Rows are one point carried round by a steady rotation, each followed by how many steps it has turned.
The counts run from 0 to 694.
[121 148 187 100  75 112 127 173 149 150 170 138 130 131  91 111 141 156
 128 131 125 120 124 154 117 119 140 161 159  92  98 109 144 104 175] : 0
[145 127 152  80 110 114 142 118 120 166 128 122 136 120 116 122 129 173
 173 157 146 142 129 162  86 180  77 153 155 110 102 157 132  90 131] : 488
[ 87 136 102 146 137  89 142  84  90 103  93 151 137 116  69 142 133  73
 114 125 149 160 112 136 113 138 122 121  94 137 128 110 120  92  81] : 173
[ 90 123 152 125  70 123 126 154 114 111 163 101  94 133 146 179 124 144
 115 108 162 121  97 106 119  82 169 158 139 124  96 142 117 118 139] : 455
[134 138 131 129  87 142 145 157 128 124 110 145 101 115  86 120  92 162
 129 123 168 173 130 117 147 127 152 196 177 153  95 132 143 104 147] : 60
[123 130 102 138 111  88 111  85  66  98  78 162 148 133 120 123 148 119
 144 126 139 149 148 146 139 122 168 158 111 132 124 164 111 101  60] : 46
[115 162 115 159  97  88 120 124 129 111 106 102 106 119  86 122  92 112
 109 168 161 112 136 191 126  96 136 116 109 150 128 117  85  71 113] : 301
[ 75 126  98 104 117 103 122 108 123 112 121 132 112 149 122 138 161 126
 128 104 130 143 143 114 113 127 200 176 185 123  77 118 121 110 143] : 35
[132 142 115 112 115  83 114  85  87 136  75 150 152 140 119 125 157 146
 169 137 159 140 146 156 128 137 117 135  95 125 127 125 107 106  48] : 45
[125 141 161 163  75 118 106 174 122  94 154 171 127 112 139 116 134 107
 101 138 110 135 131 135 148  89 152 187  84 128 134 156 134 108 121] : 443
[151 150 188 121 124 101 101 130  87  75 129 168 120  98 123 155 101  96
 153 131 121 147 128 164 148  90 118 136 100  97 131 123 131 158  92] : 216
[111 116 145 147 142 164 112 122 152  61 131 130  92  77 106 134 148 125
 109 121 113 149 136 118 119 169 172 157 183 131  96 132 101 101 136] : 620
[ 90 138  89 147  93 109 134 108 129 121  55 105 132 175 139 131 140 112
 154 122 114 101 153 123  94 131 143 122  78 154  95 169  95 144  95] : 338
[145 111 181 116 139 121 123 159 122 158 103 144  87 119 120 179 116  95
 130 125 151 100  73 126  95  98 108  98 121 165  77 130 117 151 120] : 27
[ 99 159 166 121 116  75 104 120 144 118 123 165 129 160 124 126 130 118
 166 154 145  92 165 145  93 107 152  99 147 133 130 108  70 114  64] : 532
[142 147 102 137 125  98 139 139 128 164  85 187 124 146 174 142 108 121
 143 168 149 119 143 159 122 146  98 123 106 150 115 119  96 136  73] : 246
[ 84 162 143  89 114 119 161  94 129 130 114 109 150 147  93 112 153 101
 142 140 191 145 159 107 109 135 113 120 186 152  93 145 118 102 141] : 263
[100 123 111 130  81 111 163 155 116 152 128 119 146 134 168 179 163 134
  97 130 122  94  89 136 108 162 169 135 103 118 122 100 115 144 156] : 169
[112 134 113 135 112 163 138 161 101 179  97 108 106 140 127  89  85 106
 135 153 162 143 137 139  87 135  78 121  88 128  99 111 134 110  89] : 312
[145 138 167 139 130 168 114 148 159  85 170 145 122 104 130 113 140 134
 159 130  82 113 156 153 136 148 150 139 193 113 103 137 120 104 179] : 292
[127 144 153  97 105 157 181 142 104 158 156  76 163 132 160 127 155 140
 148 155 106 103 102 145 115 152 136 113 150 100 100 132 142 123 185] : 67
[120 151 175 115 104 126 129 134 111 170 204 168 149 129  74 129 118 114
 126 118 149 130  92 121 104 108 149 124 174 134  86 102 138 124 164] : 457
[ 95 125  94 134 104 154 177 137 105 124  90  77 130 127 153 137 161 149
 152 124 102 120 147 117 123 189 183 144 127 137 116 118 127 133 103] : 565
[142 186 188 141  97 155 121 133 152  90 161 138 126  98 120 115 101 184
 154 169 155 167 137 128 133 132 110 135 153 100 124 152 119 133 135] : 646
[136 154 151 112 121 116 156 129 154 171 130 142 148 118 142 132 113 140
 111 191 130 114 114 179  83 168  96 111 177 131 117 130  91 101 167] : 689
[141 154  96 131 156 152 128 136  72 130  95 144 135 138 136 105 151  66
 167 143 120 130 114 154 133 118  67 100  66  99 118 109 143 123 134] : 81
[153 139 134 142 130 123 100 139 129 125 140 132 115  93 188 184 124  97
 119 149 142 111  93 159 118 107  95 122  68  97  90 133 102 174 134] : 612
[104 140 176 137 117 157 155 150 163 147 130 100 160  99 122 101 151 118
  83 168  90 100 124 142 109 152 139 116 117 117 103  95 123 154 172] : 268
[147 135 128  97 137 146 161 167  87 116 104 137 141 101 151  96 147 122
 114 172  83 118 116 151 129 133 190 128 167 107 145  82 119 119 171] : 663
[151 119  97 140 146 147 110 131 124  89  93 121  76 115 193 143 140  96
 163 139 129 126 140 159 119 152  82 145 105 128  95 177  97  95 108] : 679
[112 124 155 133  76 131 178 138 106 179 162 122 197 126 152 129 169 147
 114 152  99 108 135 135 139 175 138 143 109 127 120 111 146 128 131] : 499
[142 139 160 142 119 169 132 158  91  82 144 119 142 103 200 152 159 130
 138 146  95 116 103 114 168 123 154 130  97 111 127 127 127 166 131] : 510
[128 158 200 140 112 131 100 125 111  91 150 150 141 109 104 136 115 121
 156 135 155 139 145 147 156  93  89 125  92  88 128 107 134 136  67] : 215
[121 112 138 141  89 134 150 145 117 168 106 138 176 119 124 118 140 166
 117 138  57 104 106 140  82 189 154 155 103  99 133 132 126 144 143] : 42
[123 124 160 160 117 131 130 159 106 161 139 168 146 110 149 103 113 165
  69 183  72 124  79 126  96 133 157 128 146 111 135 123 116 130 123] : 243
[103 158  68 153 143 127 165 129 118 140  67 106 116 170 143 136 122 112
 166 148 123 110 125 119 112 153 114  63  91 133 109  98 109 129 103] : 666
[129 110 121 136 135 122 140 127  59 104 118 148 131 144 195 145 168  65
 101 138  96 126 132 152 155 122 120 138 115 110 135 110 132 129 115] : 308
[105 128 181 117  87  71 100 132 116 117 118 137 101 139 109 166 107 131
 137 100 107  93 135 179  87 112 169 165 147 106 123 142  96 120 134] : 101
[100 173 111  90  87 121 171 110 136 148 127 124 151 130 103 113 130 139
 147 134 185 169 147 116  83 148 147 156 176 139  96 153 131 114 179] : 262
[128 158 165  99 120 131 138 149 168 110 138 155 137 110 141 149 138 161
 138 153 120 154 111 102 138 146 126 146 172  85  84 120 141 168 190] : 420
[116 149  94 135 124 142 118 133 110  74 113 152 106 121 152 143 125  59
 181 102 169 152 170 129 125 124  93 157  94 140 113 144 113 128 109] : 21
[121 123 110 134  81 104 140 139 103 112  85 138  78 119  93 159  96 169
 110 108 145 174 114 127 158 132 129 202 137 128  98 152 153 117 141] : 59
[107 145 119  96 123  93 136 115  76 115 113 123  77 147 106 159  89 102
 171 110 174 140 135 149 109 109 128 140 170 142 101 140 114  93 108] : 161
